(in the rows, 128 means zero)
The rows of M fall into 4 groups, and each row is roughly a mix of its group's hidden directions.
M:
[[110  81 103 150 135  92 139 139 110 130 136]
 [146 116  92 120 126 140  78 119 156 126 144]
 [111 166 127 113 129 160 111  98  99 108 118]
 [147 117 140 125 149  93 141 151 176 128 143]
 [110 161 133 150 144 156 114 100  95 104 125]
 [121  83 109 132 131 110 138 138  83 149 114]
 [114 100 120 154 137  92 163 157 121 119 112]
 [122  84  91 146 118 125 117 128 101 154 112]
 [135 163 173 118 137 135 133 123 154 101 152]
 [132  91 116  88 107 107 140 150 132 157 137]
 [145 157 140 105 117 164  94  99 139 135 144]
 [157  90 120  97 103 123 121 127 139 166 132]
 [107 143 130 164 147 144 120 106  81 110 129]
 [155 103 132 113 106 120 116 136 147 171 159]
 [147 168 139  90 133 120 159 132 155 110 123]
 [120  93  91 157 140  98 112 134 110 150 127]
 [110 142 171 126 128 129 179 142 115 126 112]
 [116 149 128 110 126 162 114 101  77 119 126]
 [121 138 140 164 142 109 115 133 185 125 132]
 [109 129 135 161 139 112 111 149 178 148 137]
 [112 175 130 134 145 100 126 104  92 130 139]
 [134 183 144 132 124 151 117 111 155 108 140]
 [122 144 160  71 122 150 136 134 122 115 112]
 [154  91  98 149 119 108 114 122  95 145 138]
 [150  67 130 153 111 145 133 130 127 139 121]
 [103 145 100 128 138  90 137 132  87 147 114]
 [122  91  96 156 144  88 122 127 111 141 130]
 [118  81 154 126 124 162 132 154 144 106 125]
 [159  79 101 125 115 121 120 121 104 141 150]
 [132 165 122 124 154 168 102  98 135 114 116]
 [134 165 132 144 155 155 119 103 136  91 112]
 [157  82 125 112 101 121 136 125 149 153 151]
 [121 104 140 118 122 127 113 148 179 157 153]
 [120 136 141  62 124 144 128 138 120 130 104]
 [141  99 145 127 104 104 133 154 162 152 154]
 [131 161 131  95 123 162  97 102 145 132 145]
 [144 158 165 101 127 125 166 135 154 113 131]
 [119  82 128 141 131 107 155 150  90 124 117]
 [115 154 122 122 134 103 130 144  85 146  88]
 [148  97 119  81 115 128 125 130  88 141 125]
 [101 138 127 167 144 109  92 122  97 140 143]
 [112 131  93 165 154 109 109 123  94 132 116]
 [136  90  87 149 134  99 124 128 126 155 147]
 [162  98 128 103 101 129 132 126 158 158 148]
 [125 159 153  96 129 117 135 144  97 121  89]
 [ 97 111 160 136 123 124 161 142 128  84 131]
 [132 113  94 157 108 146 130  92  94 125 143]
 [139 175 135 106 119 155 109 109 158 122 145]
 [178  96 131 146 112 132 121 108 154 130 145]
 [104 119  95 161 145 109 127 132  82 124 125]
 [133 107  96 159 120 120  96 121  94 155 121]
 [ 96 157 132 155 152 129 125 130  96  97 108]
 [125  93  95 160 147  89 118 121 117 139 130]
 [110 189 129 102 135 116 142 119 111 141 125]
 [157  84  97 141 116 114 116 122 103 143 146]
 [128 117  98 153 122 115  99 132  86 156 110]
 [122 137 115  85 119 117 168 148 117 149 102]
 [128 130 176  95 108 146 144 131 152 105 121]
 [129 183 132 129 143 104 105 108 137 124 156]
 [170  85 128 146 112 135 129 130 165 127 130]
 [118  92 124 117 133 137 142 135  67 130 120]
 [ 97 164 127 143 141 139 147 133  92  94 126]
 [130 131 152 105 145  98 122 166 168 139 118]
 [160  97 133 103 104 129 128 123 166 154 145]
 [127 128 105 194 138 111 115 124 132 137 136]
 [118 170 141 127 135 146 150 104 104  97 104]
 [135 108 114 101 124 145 112 109  76 150 118]
 [103  85  96 147 124 143  95 129 108 134 124]
 [143  99 144 123 106 106 134 153 162 152 156]
 [144  76 122 101 115 120 132 139 103 158 127]
 [100  94 125 162 152  89 133 136 138 112 125]
 [115 149 161  94 138 147 149 137 166 110 131]
 [115  99 123 161 137  92 160 155 119 120 114]
 [138  93 137 115 125 140  79 129 164 139 135]
 [158 144 128  93  95 164 130 126 123 154 140]
 [129 149 111 136 143 137 135 105  78 107  97]
 [146 175 145 101 114 168 119 119 124 129 118]
 [103  90  94 149 129 134 104 127  95 138 117]
 [117 126 180 102 114 138 145 136 146  97 114]
 [157  95 126  96  99 127 143 126 147 154 151]
 [121 185 126  87 139 116 142 135 138 123 122]
 [123 151 157 154 144 106 137 134 178 113 130]
 [174 132 134 129 120 145 105  95 156 126 154]
 [123 127 100 176 126 105 100 123 107 149 110]
 [114  94  89 154 127 131  95 122 102 143 121]
 [124 117 176  99 109 137 145 135 158 104 120]
 [117 153 162  94 132 139 162 136 153 105 131]
 [141 159 165 102 130 126 167 136 152 111 127]
 [137 155 122 116 135 106 172 127  90 111 108]
 [151  98 128  69 116 143 124 124 110 127 130]
 [109 158 121  93 124 160 110 102  98 118 120]
 [ 97 162 138 133 137 139 152 133  95  90 126]
 [100 169 140 156 151 139 130 129 119  90 119]
 [ 97 173 152 123 146 141 133 140 127  99 105]
 [104 175 155 114 136 153 134 139 131 102 109]
 [151 101  96 111 113 131 139 116  78 132 137]
 [118 134  84 122 144 107 132 140  85 156 129]
 [128 113 157 186 140 123 115 124 132 102 142]
 [123 171 128 105 126 155 104 112 163 130 148]
 [ 99  87 101 143 126 152  93 142 121 128 116]
 [125 182 115 110 136 150 110 106 154 117 119]
 [123 141 152 156 146 110 119 135 185 121 131]
 [120  74 111 120 113 160 112 147 147 120 122]
 [ 97 166 142 150 156 131 116 136 118 102 101]
 [151 103 133  70 117 142 145 121 112 119 138]
 [121  98 118  87 108 106 136 153 152 154 134]
 [106 150 160  99 133 143 136 146 174 119 129]
 [122 129 103 179 125 106 102 123 105 147 113]
 [124  80 123 115 122 164 124 158 148 114 112]
 [144  69 128 145 110 143 141 144 129 144 111]
 [112 163 165 127 145 120 135 142 171 114 114]
 [176 128 137 126 119 149 109  98 156 126 153]
 [128 141 164 146 137 138 103 119 156  97 162]
 [111 163 138  97 132 116 141 148 101 136  89]
 [137 181 163 114 136 119 140 109 136 116 150]
 [111 159 120 103 126 158 111  99  90 121 118]
 [113  99  91 156 129 125  92 120 102 144 126]
 [117 112 129 174 138  92 156 152 130 115 116]
 [121 134 108 186 130 101 107 127 114 147 116]
 [143 119 139 157 122  97 150 158 171 130 138]
 [127 134 118 143 145 132 137 111  83  98  87]
 [ 86 143 134 106 131 116 164 154 106 132 106]
 [160  93 109 111 117 112 120 119 151 166 143]
 [103 107 127 110 120 133 166 162 114 139  94]
 [176 134 138 128 122 149 110  98 158 122 151]
 [161 150  95 139 130  94 110 107 125 156 135]
 [158  73 134 156 110 148 129 121 137 132 127]
 [108 101  96 141 156  84 117 135 123 143 116]
 [110  90 100 151 149  88 118 137 121 142 120]
 [119 162 118 127 155 161 113  98 116 103 105]
 [120  90 123 151 129  95 161 156 108 126 113]
 [139  70 143 133 116 110 141 152 115 146 142]
 [138 112 132 158 134  96 151 156 172 126 136]
 [137 126 100 154 124 112 126 121  70 141 116]
 [128 169 130 145 150 156 114  97 117  97 117]
 [107  95 138 175 135  98 142 153 129 128 133]
 [180  92 130 138 109 137 131 121 158 135 131]
 [ 99 158 131  91 126 122 166 146 116 136 106]
 [136 115  91 171 128 107 109 120  98 147 122]
 [125 121 177  95 109 140 146 135 153 106 120]
 [120 139 168  88 134 148 141 136 164 111 133]
 [147 162  96 119 125 151 106 129 108 167 128]
 [129 157 126 123 133 106 181 130  95 116 118]
 [133  87  93 135 112 148 102 121 112 152 149]
 [110 169 123 105 126 159 113 102  99 115 117]
 [109 153 141  99 128 125 112 148 100 143  84]
 [157 161 138  93 105 165 126 123 139 146 138]
 [ 97 110 156 121 118 123 168 145 120  90 131]]

Here is one row of each group, with its name. Which group are the others in?
[121 181 122 134 139  97 131 106 100 144 131] -> (88)
[104 150 155 151 150 126 141 127 151  82 127] -> (2)
[119 151 136 170 150 145 122 107  95 101 120] -> (22)
[123 137 116 188 129  98 112 123 112 141 114] -> (132)

[151  93 127 168 129 136  95 123 152 110 142] -> (88)
[116 165 135 124 121 146  99 122 170 144 156] -> (22)
[103 177 148 132 144 147 129 129 121  94 109] -> (2)
[144  76 119 103 118 112 126 141 127 165 138] -> (22)
[137 128 113  71 118 152 107 112 123 153 136] -> (22)
[112 173 156 116 137 106 156 142 130 117 101] -> (132)
[112 134 153 106 130 129 134 156 184 130 143] -> (132)
[139 144 127  81 119 161  98 104 133 141 141] -> (22)
[121  87 143 180 132 134 108 126 106 130 136] -> (88)
[130 159 131 136 133 100 178 133  95 116 121] -> (132)
[142 118 143 126 145  90 123 157 177 134 133] -> (132)
[136 113 139 160 133  99 149 156 172 123 137] -> (22)
[122  89 141 181 120 129 112 119 110 140 140] -> (88)
